500 stands for zero in the data rows.
Some points, each followed by its number:
[492 561 774 776 561 482 305 341 573 438 190 636 560 447 532 595 501 886 584 648 794 329 613 460 649 486 481 377] 0
[514 545 116 531 501 533 441 319 573 555 507 506 453 518 574 705 351 769 638 507 666 372 451 207 550 548 444 203] 1
[546 449 612 368 469 459 613 577 475 490 613 452 543 467 476 404 570 186 327 397 340 728 491 663 458 456 593 706] 2
[458 471 602 671 481 471 430 373 492 605 283 546 542 341 616 680 550 800 624 537 681 431 417 470 472 535 492 369] 3
[407 495 504 570 508 479 481 470 475 553 396 477 494 430 536 599 525 599 597 559 518 480 424 516 473 542 458 398] 4
[468 515 475 576 609 529 432 443 531 524 407 531 490 530 525 533 459 674 572 591 590 432 533 422 492 527 454 393] 5
[596 527 163 484 371 508 527 410 440 545 670 455 538 412 568 738 532 578 592 327 593 490 280 393 584 556 486 388] 6
[452 524 375 518 516 547 468 564 486 521 549 435 400 508 478 549 515 599 670 547 505 428 482 498 478 537 442 424] 7
[322 484 569 624 541 437 398 430 470 555 298 587 504 405 517 601 496 743 631 654 593 401 486 423 499 571 378 298] 8
[522 528 490 525 471 690 346 220 236 469 793 387 605 705 531 672 620 551 610 464 789 525 363 246 642 645 350 433] 9
[971 581 573 518 171 502 705 592 624 492 422 700 637 147 603 633 448 551 378 152 684 486 442 822 590 290 853 701] 10
[793 481 486 440 392 576 578 484 435 491 737 488 597 501 524 591 637 346 412 269 516 657 387 566 541 482 603 673] 11
[751 620 219 518 533 625 469 463 788 322 482 733 346 766 382 315 164 785 451 498 703 182 855 204 651 437 568 379] 12
[416 463 196 437 416 349 608 403 493 584 496 440 498 328 604 691 469 485 569 397 437 550 306 436 499 543 492 292] 13
[999 490 976 20 296 602 999 999 999 51 765 863 470 654 71 0 435 0 0 26 151 707 999 999 561 0 999 999] 14
[686 514 538 423 437 593 553 515 481 425 699 504 552 580 444 424 554 304 399 362 502 601 509 517 569 451 575 692] 15
[0 348 863 552 661 418 383 570 174 586 461 231 533 609 448 429 695 319 577 826 279 675 414 593 406 642 195 505] 16
[720 482 441 397 361 498 654 475 437 435 724 487 612 472 545 557 581 260 363 268 477 674 379 544 562 453 590 667] 17
[608 547 448 522 523 658 357 349 430 465 665 484 547 650 533 592 503 626 554 473 668 456 474 271 563 564 448 458] 18
[294 435 312 580 354 228 731 431 493 704 230 434 490 28 676 875 567 579 654 420 446 548 131 674 435 516 528 300] 19
[696 555 706 810 905 860 0 487 404 869 394 336 539 354 875 999 857 999 964 803 826 553 159 599 0 605 497 467] 20
[504 484 528 496 540 539 467 452 487 488 531 482 516 592 505 455 476 499 465 526 529 514 555 408 514 518 474 510] 21
[560 488 452 458 408 477 570 481 455 489 581 492 573 485 494 535 531 437 457 418 495 538 451 510 558 500 528 523] 22
New points follow, each followed by the numbers of its three nearest points above by angle, nearest first.
[490 473 571 406 536 457 572 573 617 421 465 562 440 601 408 274 400 383 355 517 399 508 687 532 515 435 540 603] : 14 2 15
[444 473 220 414 421 372 602 414 473 559 557 424 513 368 555 647 500 429 514 376 421 557 328 465 522 531 488 372] : 13 6 19
[272 481 827 604 563 520 377 562 380 481 399 455 528 542 434 441 614 559 559 692 449 503 549 563 505 568 367 524] : 16 8 0
[683 570 365 516 536 673 331 277 448 502 666 473 552 712 572 669 487 711 554 458 762 452 482 162 579 602 447 398] : 18 9 1
[471 485 574 490 548 570 437 569 373 511 637 424 515 581 475 487 600 413 549 525 449 473 458 527 483 554 444 575] : 16 9 15
[305 448 562 510 564 453 445 497 371 537 473 426 492 530 484 487 559 467 541 610 433 531 472 494 464 579 381 457] : 16 4 8
[581 545 257 440 513 567 410 457 605 418 587 547 413 691 431 396 319 582 475 490 554 349 655 268 596 498 487 404] : 12 1 18
[651 519 460 511 360 472 606 553 510 487 507 552 546 323 512 585 556 509 503 354 524 498 414 650 544 443 621 548] : 10 22 11
[409 467 22 353 443 343 596 336 490 717 668 289 436 250 795 914 516 426 666 331 388 663 42 394 380 594 466 155] : 13 6 19
[964 705 101 411 800 871 303 529 999 182 679 773 188 999 196 0 0 883 411 669 757 0 999 0 638 399 545 452] : 12 21 18
